Each named move below is a turn or a mirror, shown by a few rows before and after it. Which moves, in which order, take the first row of each later pair to the second? The first pair is answered.
move S:
[-24, 82, -42, 7, -135, -106, 43, 63, 46, -66, 197, -94, -193, 72, 95, -33, -169, -123, -46, -227, -167, 62, -142, -243, -183, -89] -> [-62, 159, -118, 42, -53, -55, 60, 55, 19, -22, 142, -107, -226, 129, 95, -82, -150, -51, -40, -191, -138, 14, -137, -229, -253, -37]
[58, -225, 151, -8, -221, -340, -183, -140, 122, -289, 199, 54, -66, -182, 95, 23, 81, -42, -205, -103, 89, -118, -79, 133, 223, -146] -> [-109, 133, -205, 135, 121, -155, -138, -211, -39, -100, -11, 37, -233, 47, 46, -224, 178, 301, -212, 26, 230, -283, -78, 178, -73, 54]
[-95, -148, 46, 73, 86, 136, -127, 9, -17, 51, 2, -274, -82, 242, 90, 22, -83, 108, 148, 46, -51, -78, 119, -217, -81, -316] -> [-79, -203, 90, 51, 47, 103, -125, 15, -2, 41, 20, -277, -56, 208, 90, 49, -90, 69, 148, 25, -57, -71, 115, -230, -36, -336]
move W:
[34, -4, 179, -142, -61, -36, 172, 6, 113, 95, 54, 198, 49, -6, -67, 104, -21, 40, -83, 7, -15, 19, 16, 41, 104, 35] -> [-110, 7, 215, -146, -101, 103, 107, 84, 3, 1, 76, 43, 110, 107, -111, 107, 35, 19, 36, 40, -80, 53, -17, -79, -20, 15]
[-25, 73, -75, 171, 171, -136, 109, -214, 90, -16, -23, 198, -113, -66, -28, 54, -49, 50, 106, 22, 82, 160, 201, -8, 178, 60] -> [-78, -71, 91, 108, 3, -85, 22, -120, 53, -162, 82, 68, 2, -66, -47, 164, -51, -106, 204, -4, -21, 247, 170, -136, 185, -47]
[280, -46, -60, -64, 161, -308, -59, -192, 268, 135, -9, 148, -48, -139, 45, 100, -190, -127, -132, -113, 64, -16, 106, 69, 457, -89] -> [-88, -125, 142, -117, -37, 41, -275, 58, 7, -188, 122, -317, 172, 120, -81, 182, -71, -303, 183, -46, -149, 156, -4, -307, 160, -225]
[177, 127, -96, -208, -191, -183, -81, -47, 274, -243, 300, 93, 108, 232, 120, 182, 99, -62, 230, -24, -187, -28, 4, -102, -25, -96] -> [50, 312, -251, -137, -58, -43, -60, -46, 155, -184, 207, 38, 54, 372, 86, 71, 163, 88, 257, 46, -154, -86, -21, -131, -207, 10]
move Z:
[312, 22, 142, -255, 217, -178, 177, -69, 106, 4, 172, 167, 64, -119, 125, -107, 301, 63, -77, -24, -206, 260, -214, 42, 40, 338] -> [218, -110, -110, -144, 564, -27, -65, -258, 106, 207, 168, -225, 107, 117, -20, -255, 194, 24, -43, -8, 14, 81, 173, 21, 57, 110]
[240, -11, -94, -2, 220, -22, -1, -253, -49, 65, -12, -46, 54, -101, 82, 55, -56, 64, -20, 112, 176, 1, 104, 152, 138, 44] -> [15, 134, -46, -28, 137, 184, -14, -81, -247, -96, -32, -172, 85, 37, 42, 41, 81, 121, 138, 179, 42, 98, -75, -25, -133, 133]
[-107, -41, -116, 200, 133, 51, -110, 99, -64, -173, -58, -111, -132, 40, -107, -60, 28, 109, 4, 136, -83, 96, 58, -73, -260, 80] -> [109, -63, -12, 144, -1, -182, 30, 73, 83, -165, -40, 194, -175, -201, -3, 24, -15, 93, -123, 78, -97, 129, -22, 69, -72, 154]
[-69, -138, -37, 60, 114, 159, -190, -82, -10, 123, 49, -307, 79, 182, -103, -43, -79, -87, 95, -9, 12, -79, 185, -58, 15, -197] -> [-33, 35, 246, -70, -267, 54, 53, 146, -50, -124, 51, 70, 44, -19, 34, 102, 57, -39, 99, -16, -254, 135, -259, -76, -76, 59]

Each pair is two moves apart.
[-243, 13, 66, 38, 20, 230, -92, 77, -114, 133, -175, -110, 190, 85, -35, -174, 58, 154, 171, 17, 86, -294, -2, -75, -141, -46] -> [67, -154, 157, -16, -71, -91, -8, -38, 134, 215, -133, 179, 164, -210, 76, -72, -74, 54, -13, -93, 139, -298, 64, 126, 208, -103] => W, S
[-15, 42, -194, 105, 246, -58, 11, -195, -3, 143, -86, -40, 45, 136, -20, -5, -199, 63, 11, 39, 178, -194, 306, 76, 212, -171] -> [-152, -85, 1, 31, 47, 62, -110, -42, -81, -57, 44, -251, 206, 197, -75, 102, -174, -109, 173, 32, 46, -60, 250, -128, 143, -294] => S, W
[-414, -34, 19, -87, -161, 239, -199, 196, 50, 6, 50, -14, 231, 250, 69, -57, 212, -246, 252, -230, -68, -159, 133, 26, -3, -210] -> [-173, -157, 100, -123, -231, -9, -132, 120, 240, 58, 78, 209, 208, 28, 157, 27, 115, -310, 107, -320, -36, -149, 170, 185, 255, -235] => W, S
[-39, -81, 60, -9, -202, 25, 59, -192, -60, -187, 42, -70, 42, 38, 52, -6, -18, 91, 162, -95, -259, 12, -239, -64, -156, -170] -> [68, -136, 89, -25, -217, -80, 101, -222, 14, -155, 60, 42, 27, -61, 92, 16, -63, 65, 93, -123, -240, 14, -231, 9, -52, -170] => W, S
[-93, -128, -104, -357, 210, -85, 33, 115, 189, -59, -127, 218, -73, -66, 159, -112, -194, 313, -91, -267, 60, -18, -242, 128, -150, 346] -> [-13, -464, 30, -402, 131, -140, -142, 64, 295, -97, 27, 2, 88, -110, 110, 5, -321, 41, -49, -352, 78, 12, -37, 79, 74, 69] => Z, S
[-44, -59, -21, 102, -57, -100, -251, 38, -34, 45, 201, -211, 165, -45, -168, -6, -15, -152, 42, -81, -142, 50, -26, -61, 93, 51] -> [12, 126, -18, 87, -118, -193, -61, 82, -23, 45, 123, 70, 59, -140, -91, -17, 43, 2, -23, -67, -196, 78, -223, 27, 40, 252] => S, Z
[-198, 164, -132, 128, 96, 274, -222, -81, -143, -17, 132, -168, -216, -154, 34, -136, 189, -88, -142, -65, -72, 78, 159, -70, 20, 43] -> [-210, 230, -107, 119, 51, 268, -177, -41, -170, -44, 121, -114, -235, -169, 51, -133, 227, -54, -147, -49, -107, 104, 64, -71, -21, 99] => W, Z
[156, 242, -277, 40, 56, -191, 176, -37, 67, 107, -145, 418, -222, -334, 263, -82, 177, 216, -266, 20, -98, 19, 8, 274, 98, 438] -> [-118, -104, 217, -124, -409, 52, -98, 285, -104, -366, 163, -80, 152, -214, 161, 197, 235, -225, 106, -11, -423, 323, -110, -161, -22, 138] => S, W
[-96, 100, 310, 13, -28, -108, -204, -6, -57, -241, 83, -135, 226, 14, -102, 93, 66, -156, 59, 12, -117, 108, 85, -223, -135, 77] -> [-61, 15, 204, 52, 106, -123, -280, -113, -4, -131, 84, -218, 228, 46, -139, 52, -6, -179, 23, 2, -4, 18, 260, -178, -52, -23] => Z, Z
[256, 7, -75, 1, 148, -311, 111, -208, 319, 229, 21, 232, -87, -187, 60, -28, -209, -8, -230, -177, 309, -165, 267, 400, 436, -98] -> [123, 254, -277, 75, 330, -170, 151, -216, 184, 293, -108, 224, -177, -42, 44, -181, -130, 197, -218, -92, 351, -242, 224, 397, 220, 49] => Z, W
[-176, -128, -19, -71, 149, 30, -6, -11, -66, -179, -55, 90, -83, 204, 34, -93, 204, 73, 98, -17, 25, -161, -82, -156, -119, 68] -> [26, -231, 46, -93, 94, -184, 56, -96, 97, -124, -31, 279, -122, 11, 107, -27, 127, 13, -27, -84, 63, -164, -40, -21, 104, 32] => W, S
[-53, 291, -52, -15, -42, 49, 188, 67, -126, -32, -128, 207, -137, -62, 12, -45, 175, 154, 41, 77, -74, 86, -281, -20, -222, 316] -> [-13, 44, 222, -110, -291, -18, 105, 146, -68, -203, 33, 120, 19, -163, 22, 136, 140, -109, 96, 10, -192, 216, -285, -110, -81, 141] => W, W
[80, -10, 100, -22, -77, -20, 1, -63, -44, -7, 37, 61, 46, -152, 19, -14, 13, -75, -84, -59, -105, 93, -75, -40, 99, -57] -> [-20, 34, 86, -20, -71, 78, -11, -17, -117, -49, 32, -26, 66, -69, -8, -27, 55, -63, -21, -33, -135, 104, -111, -116, -8, -38] => Z, Z
[30, 38, 79, -248, -264, 75, 161, 282, 1, -200, -25, -47, 174, -44, 27, 106, -27, -64, -100, -119, 109, 246, -229, -19, 76, -78] -> [152, 169, -109, -183, -77, -41, 271, 148, 70, -2, -141, 157, 34, -99, 67, 11, -55, 106, -247, -114, 249, 135, -182, 159, 141, 41] => S, W
[-94, 180, -151, -52, 46, 241, 130, 26, -172, 91, 90, -180, 6, 68, -44, 33, 24, 130, 178, 94, 16, -8, 76, -111, -249, 2] -> [57, 41, -230, -16, 152, 94, 96, -126, -29, 249, 95, -135, -22, -15, -41, 13, -98, 76, 61, 43, 156, -108, 280, 21, -20, -88] => Z, Z
[-144, -194, -1, -10, -61, 8, -227, 39, -39, -158, 129, -302, 129, 132, -154, 93, -101, -204, 171, -10, 1, 55, 73, -87, -73, -175] -> [35, -280, 63, -41, -123, -183, -163, -14, 97, -114, 156, -119, 124, -32, -85, 164, -172, -259, 67, -80, 19, 65, 103, 20, 128, -198] => W, S
[157, 24, 65, -117, -140, 48, -25, -32, 15, -93, 94, -16, -5, -173, -137, 137, 16, -124, 59, -154, -21, -129, -14, -14, -201, -84] -> [109, 107, -97, -46, 43, 99, -40, -99, -22, 18, 13, -55, -74, -69, -165, 30, 8, -29, 45, -119, 71, -227, 68, 20, -261, -60] => Z, S
[-213, 158, -178, 471, -153, 336, -26, 64, -252, -3, -247, 146, 35, 241, 134, -9, 114, 190, -180, -30, 152, -68, -152, 40, -314, 315] -> [172, -137, 34, 372, -357, -69, 49, -32, 77, 27, -137, 466, 44, -136, 264, 183, -54, -8, -388, -188, 165, -20, -81, 249, 150, 203] => Z, S
[-314, 270, -173, -24, 249, 75, -169, 12, -155, 146, -43, -92, -296, 201, 47, 63, -81, 536, 50, 231, 229, -272, 1, -4, -394, 192] -> [-375, 40, -100, -34, 225, 155, -356, 20, -160, 81, 77, -394, -150, 279, -31, 116, -137, 340, 164, 205, 219, -263, 168, -132, -339, -28] => W, Z
[-2, -57, 50, -9, 76, -89, -34, -249, -107, 107, 75, 156, -70, -76, 10, 148, 16, -110, -34, -17, 112, -22, 178, 81, -36, -104] -> [-139, 28, -3, 14, 123, 44, -61, -207, -218, 85, 45, 41, -81, 46, -30, 98, 75, -54, 36, 30, 97, -25, 140, -3, -189, -71] => W, W
[154, -98, -380, 213, 312, -30, -84, 186, 282, 228, 70, 412, -263, 68, 334, -22, -401, 160, -260, 24, 195, 78, -44, 57, 145, -136] -> [182, -118, -322, 189, 247, -70, -53, 212, 293, 192, 92, 470, -265, 18, 361, 7, -401, 149, -271, 10, 153, 116, -109, 50, 165, -125] => Z, W
[-65, 197, 15, 62, 39, 99, 74, 3, -45, 84, -97, 183, -70, 80, 129, -196, 70, 61, -77, -70, -64, -34, -101, 97, -10, 82] -> [-84, -28, 2, 72, 110, 145, -117, -77, -4, 113, -17, -97, 45, 160, 51, -184, -24, -96, -22, -104, 12, -80, 136, 42, 98, -162] => W, Z
[13, -37, 41, 4, 168, 166, 78, -17, -117, 73, -93, -134, 191, 112, -70, -57, -20, -64, 164, -44, 56, 76, 59, -110, -64, -239] -> [158, -114, 44, -3, 175, 24, 121, -97, 2, 140, -77, -5, 164, -13, -28, -42, -82, -90, 54, -96, 96, 54, 119, -4, 106, -272] => Z, Z
